Some points:
[-1.06 -0.86 -1.27 -0.95 -0.80  0.90 -0.83 -0.50 -0.10  0.46 -0.97  0.45 -1.95  1.24  1.47  0.43  1.86 -1.12 -0.99  0.74  0.53  0.48  1.33 -0.62]
[-0.70  0.82 -1.21 -0.20 -0.54  2.22  0.61 -2.23 -1.63 -0.09  0.73 -1.04 -1.91 -0.57 -0.17 -0.66 -1.88  0.60  0.65 -0.17 -0.66 -0.22  0.58 -0.38]
[-0.78 -0.76 -0.32  1.00 -1.40 -2.21 -0.74 -0.03 -0.59 -0.67 -1.21 -0.57  0.14 -1.53  0.58  2.55 -0.31  0.10  0.98  1.02 -0.70 -0.68 -0.24 -0.30]
[ 1.14  0.82 -0.29  0.93 -1.07  0.33 -1.26 -0.97  2.50  1.37  0.20  0.12 -0.15 -0.95 -0.59  1.07 -1.08  1.98  0.80 -1.77  1.98  1.26 -0.85 -0.38]
[ 1.42  1.29  1.19 -0.02  0.14  0.35  0.43  1.06 -0.26 -0.84 -1.82  0.26 -1.02  0.02 -1.26 -0.51 -0.76 -1.20  0.53  2.14  0.39 -0.66  0.48  1.57]
[-0.47 -0.34  0.22 -0.29 -0.96  0.11 -0.99 -0.53 -1.41  0.17 -1.55 -1.25 -0.88 -0.22 -0.46  0.16  1.91 -0.31  0.17  0.33 -0.81 -0.51 -1.41  0.40]
[-0.97 -1.89 -0.36  0.58  0.23 -0.11  1.63  0.68  2.37  0.16 -1.31 -0.93 -0.63 -0.95  1.46 -0.05 -1.17  1.05 -0.92  0.30  0.03 -0.26  1.33  0.35]
[ 1.34 -1.40  0.74 -0.74  2.57 -0.22 -1.59  0.47 -0.28 -0.32  0.70 -1.57 -0.14  1.30 -1.23  1.40  0.51 -0.36  0.26 -2.15 -0.24 -1.15  1.13 -0.43]
[ 0.44  0.50  1.95 -1.20  0.22  0.22  0.58  0.02 -0.50  0.71 -1.41  1.50  0.18 -0.48  1.56 -0.17 -0.47 -0.94 -0.11 -0.38  2.25 -0.78  1.18  0.90]
[-1.79 -0.66  0.17 -0.86 -0.08  0.59  0.60 -0.72  1.22 -2.87  0.42  0.70  0.52 -0.90  0.05 -0.95  0.37 -0.12 -0.30  0.01  1.60  0.19 -0.76 -1.10]
[ 0.21 -0.25  0.38  1.21 -1.18 -0.10 -0.02  0.85 -0.27 -0.17 -0.34 -0.45  0.96  1.87  1.53  1.34  0.16  0.30 -0.40  0.31  0.51  0.06  0.20 -2.75]
[ 1.73 -0.01 -1.79  0.41 -0.79 -0.35 -0.57 -1.34  0.67  0.26 -1.05  0.41  1.07  1.89  1.55 -1.03 -1.86 -0.84  0.29 -0.94 -1.07 -0.63 -1.20 -0.02]
[ 0.27  0.42 -0.86 -1.70  0.13  0.79  0.63  0.35 -0.51  0.78  0.17 -1.21  2.80 -0.35 -0.45  1.26 -1.22 -0.67  0.92  0.66  0.99 -1.16  1.17  0.28]
[-0.80  1.45  0.42  0.91  0.19 -1.13  0.33  0.01  0.55 -0.37  1.65  0.48  1.09 -0.85  1.28 -1.34  0.17 -0.16 -0.54 -0.61  0.02 -2.41  1.87  1.29]
[-1.42  0.36 -0.27 -0.39 -0.32  0.07  0.56  0.93  0.64 -1.10 -0.47 -0.31  0.24  1.39 -0.75 -1.05  1.27  1.35  1.30  1.05  1.47 -1.82 -0.75  0.39]
[-0.08 -0.92  0.46  0.41 -0.91  1.31  0.44 -0.04 -1.86  0.20  0.37  1.90  0.12  0.31  0.69  1.32  1.86  0.84  0.10 -1.28  1.80  0.39 -0.50  1.09]
[ 2.16  0.41 -0.67 -0.42 -0.58  1.12 -0.73 -0.26  0.71 -0.36 -0.03  1.06  0.81 -1.69 -1.74 -1.15  1.11  0.49 -0.36  0.26  0.12 -0.83  0.37 -2.35]
[-0.98 -0.38  0.01  0.51 -0.92  0.66 -0.55  1.68 -0.38 -0.03  0.07 -0.21 -1.56  0.39 -0.11 -1.02 -0.33 -0.60  2.65 -1.06 -0.37  2.00  1.22 -0.48]
[-2.07 -1.78 -0.71  0.06 -1.45 -1.83 -0.90 -0.32  0.50  1.93  0.76  0.37  0.98  0.11 -2.45 -1.58 -0.73 -0.62 -0.27  0.28  0.32 -0.17  0.31  0.80]
[ 0.70  0.48 -0.80  1.54 -0.34 -0.20  0.20  0.32 -0.95 -0.93  1.14 -0.71  0.45 -0.32 -1.93  0.21  0.07 -2.27 -1.04  0.36  2.00  0.61 -1.39  0.80]
[-0.70  1.68  0.62  0.64  2.05 -1.96 -2.73 -0.81 -0.84 -0.02 -0.90  0.54 -1.00 -0.18  0.03 -0.45 -0.75  1.80  0.39  0.56  0.57  0.18 -0.83  0.32]
[-0.37 -0.19 -0.87  0.17  0.06  1.43  0.51  1.93 -0.66 -1.03 -1.96  0.59  0.56 -0.28 -1.74  0.15 -1.10  1.69 -2.28 -0.38 -1.61 -0.35 -0.10 -0.20]
[-0.47  0.57 -1.69  0.37  0.78  0.28  2.02 -1.66 -1.33  1.40  0.18  1.26 -0.63 -0.39  0.06  2.32 -0.07 -0.15 -0.04  0.42 -0.70 -0.85 -0.74 -0.16]
[-1.32  0.02  1.65 -0.26  0.28  0.38  1.31 -1.07  2.31  0.90  0.03 -0.28  0.96  0.40 -1.33  1.62  1.22  1.08 -0.17  0.12 -1.18  1.11 -0.26  1.93]
[ 0.53  2.25 -1.44  0.31 -0.42  0.57 -1.74  0.35  2.74 -0.09 -0.96  0.23 -1.02  1.56 -0.29  0.51  0.90 -0.59 -0.19 -0.54 -0.27 -0.86  0.51  0.86]
[ 0.19  0.53  0.17 -0.13 -1.63  0.10 -0.61 -0.53 -1.26 -0.84  0.25 -1.48  0.78 -1.39  0.18 -0.18  0.63  0.78  0.40 -0.48 -0.14  1.41  2.61  0.66]
[-1.76  1.19  1.31 -1.38  0.58  0.92  0.38  0.51  1.49 -0.22  1.30 -0.51  0.44  0.12  0.62  0.39 -1.32 -1.37  1.61 -0.04 -0.02  0.33 -1.65 -0.98]
[-1.67  0.61 -0.98 -0.90  1.91  1.49 -2.16  1.16 -0.59  0.70  0.24  0.08  1.18 -0.50  0.99 -0.13 -0.17 -0.43 -0.79  0.63 -1.05  1.23 -0.87  0.82]
[ 0.82 -0.63  0.92 -0.01 -1.93  0.67 -0.38  0.76 -1.08  0.73 -0.18 -1.56  0.24 -0.59  1.33 -0.93  0.57  1.05  0.60 -1.14 -1.41 -0.35 -1.47  1.10]
[ 2.32 -0.36 -0.79 -1.78 -0.99 -0.89 -0.70  1.29  0.92  0.79  1.59  1.39 -0.23 -1.69  0.87 -0.06  0.64 -0.74  0.16  1.60 -0.62  0.35 -0.51  0.46]
[ 0.40  0.47 -0.35  1.29  1.50  0.04  1.53 -0.09  0.36  1.59  0.41 -1.89  0.37  0.01  0.81 -2.11  1.99  0.37 -0.04  0.36 -0.08 -0.68 -1.07 -1.10]
[ 0.09 -1.39  1.11  1.07 -0.46  0.84 -0.14 -0.47 -0.50  0.34  1.46 -0.23  0.11  2.35 -0.86 -1.01 -1.86  0.12 -0.85  2.28  1.44 -1.07 -0.12  1.66]
[ 0.92 -0.69 -0.47 -1.10  1.46 -0.86  0.53 -0.28 -0.68  0.14  0.15  0.44  0.00  0.58 -0.05  0.22  0.14  1.88  2.20  2.05 -0.24  0.26  0.01 -1.37]
[ 1.17 -0.93  0.14  0.29  0.66 -0.34  1.25  0.19  1.71  0.09  1.07 -1.24 -2.53 -0.42 -0.59  0.45  0.11 -0.71  0.10  0.37 -0.22  0.05  0.51  0.43]
[-0.43  0.33  1.53 -0.86 -1.58 -0.56 -0.77  0.78 -0.44 -1.06  1.64 -0.09 -1.41  0.10  0.80  1.10 -0.91  0.22 -1.86 -0.76 -1.09 -0.95 -1.15 -1.32]
[-0.12  1.00 -0.09  0.39  0.97 -1.38  0.86  0.49 -0.42  0.22 -0.16 -2.02 -0.22 -0.83  0.71 -0.53  0.04 -0.39 -2.23  0.15  1.88  1.74 -0.50 -0.36]
[-1.19  0.38  0.55  1.23  0.47 -0.18 -0.55 -0.64 -0.75  0.12  1.03  0.91 -0.09 -0.24 -0.44  0.53  1.46 -0.94 -0.16 -0.64 -1.37 -0.86  1.45 -1.31]
[ 0.36  0.76  1.60  2.43 -0.54  0.43  0.07  0.12 -0.11 -0.16  0.12  0.85  1.06  0.76  0.29  0.43  0.09 -0.20  0.21  1.40 -1.84  2.40  0.96 -1.22]
[ 0.27 -0.17 -0.04 -1.98 -0.12 -2.05  0.98 -1.89  0.16 -1.29 -1.68 -0.55  0.98  0.79 -0.54 -0.46  0.09 -1.53 -0.26 -1.10 -0.19  1.39  0.05  0.07]
[-0.08 -0.69  0.02  1.68  1.07 -0.20  1.98  0.26  0.31 -1.40 -0.25  1.24 -0.04 -1.09  0.11 -0.57 -0.16 -1.28  1.36 -1.42 -0.51 -0.18 -0.97  0.67]
[ 0.35 -0.33  2.26 -0.98  0.27  0.05  0.78 -0.67 -0.13  2.57 -1.23  0.87 -0.28 -0.42 -0.83 -1.10 -0.50 -1.14 -0.94 -0.74 -0.21 -0.20 -0.34 -1.34]
[ 1.81 -1.21  0.39 -0.83  1.32  0.37 -0.95 -2.00  0.19 -2.04  1.03  0.35 -0.04  0.40  0.85 -0.30 -0.02  1.07 -0.81  0.42 -0.99  0.84 -0.04  0.85]
[ 0.39 -1.97 -1.33  0.96  2.45  0.18 -1.50  1.12 -0.53  0.03 -0.32  1.02  0.45 -0.52  0.36 -0.04 -0.45  0.14  0.16 -1.01  0.41  0.43  0.12  0.17]
[ 0.19  1.48 -1.22 -1.42 -0.30 -1.89  2.22  1.73 -1.31  0.21  1.10  1.07 -0.78  1.75 -0.38 -0.11 -0.07  1.75 -0.30 -1.23 -0.72  0.90  0.32  0.30]
There is one direction along which these points spread out most. Take the direction at right angles to it along which they spread out most. Go by this last direction. Where along it does each point below lie, from 0 to 99? 50 is the average, and the first point above lies past it. One standard deviation of the points above along it is 16.
[ 0.27  0.42 -0.86 -1.70  0.13  0.79  0.63  0.35 -0.51  0.78  0.17 -1.21  2.80 -0.35 -0.45  1.26 -1.22 -0.67  0.92  0.66  0.99 -1.16  1.17  0.28] 49
[ 0.19  1.48 -1.22 -1.42 -0.30 -1.89  2.22  1.73 -1.31  0.21  1.10  1.07 -0.78  1.75 -0.38 -0.11 -0.07  1.75 -0.30 -1.23 -0.72  0.90  0.32  0.30] 65
[-0.97 -1.89 -0.36  0.58  0.23 -0.11  1.63  0.68  2.37  0.16 -1.31 -0.93 -0.63 -0.95  1.46 -0.05 -1.17  1.05 -0.92  0.30  0.03 -0.26  1.33  0.35] 61
[-1.79 -0.66  0.17 -0.86 -0.08  0.59  0.60 -0.72  1.22 -2.87  0.42  0.70  0.52 -0.90  0.05 -0.95  0.37 -0.12 -0.30  0.01  1.60  0.19 -0.76 -1.10] 61
[ 0.19  0.53  0.17 -0.13 -1.63  0.10 -0.61 -0.53 -1.26 -0.84  0.25 -1.48  0.78 -1.39  0.18 -0.18  0.63  0.78  0.40 -0.48 -0.14  1.41  2.61  0.66] 63
[-2.07 -1.78 -0.71  0.06 -1.45 -1.83 -0.90 -0.32  0.50  1.93  0.76  0.37  0.98  0.11 -2.45 -1.58 -0.73 -0.62 -0.27  0.28  0.32 -0.17  0.31  0.80] 53
[-1.42  0.36 -0.27 -0.39 -0.32  0.07  0.56  0.93  0.64 -1.10 -0.47 -0.31  0.24  1.39 -0.75 -1.05  1.27  1.35  1.30  1.05  1.47 -1.82 -0.75  0.39] 59
[-0.78 -0.76 -0.32  1.00 -1.40 -2.21 -0.74 -0.03 -0.59 -0.67 -1.21 -0.57  0.14 -1.53  0.58  2.55 -0.31  0.10  0.98  1.02 -0.70 -0.68 -0.24 -0.30] 64
[-0.37 -0.19 -0.87  0.17  0.06  1.43  0.51  1.93 -0.66 -1.03 -1.96  0.59  0.56 -0.28 -1.74  0.15 -1.10  1.69 -2.28 -0.38 -1.61 -0.35 -0.10 -0.20] 54
[ 0.36  0.76  1.60  2.43 -0.54  0.43  0.07  0.12 -0.11 -0.16  0.12  0.85  1.06  0.76  0.29  0.43  0.09 -0.20  0.21  1.40 -1.84  2.40  0.96 -1.22] 64
[-1.67  0.61 -0.98 -0.90  1.91  1.49 -2.16  1.16 -0.59  0.70  0.24  0.08  1.18 -0.50  0.99 -0.13 -0.17 -0.43 -0.79  0.63 -1.05  1.23 -0.87  0.82] 37
[-1.32  0.02  1.65 -0.26  0.28  0.38  1.31 -1.07  2.31  0.90  0.03 -0.28  0.96  0.40 -1.33  1.62  1.22  1.08 -0.17  0.12 -1.18  1.11 -0.26  1.93] 66
[-0.08 -0.69  0.02  1.68  1.07 -0.20  1.98  0.26  0.31 -1.40 -0.25  1.24 -0.04 -1.09  0.11 -0.57 -0.16 -1.28  1.36 -1.42 -0.51 -0.18 -0.97  0.67] 57
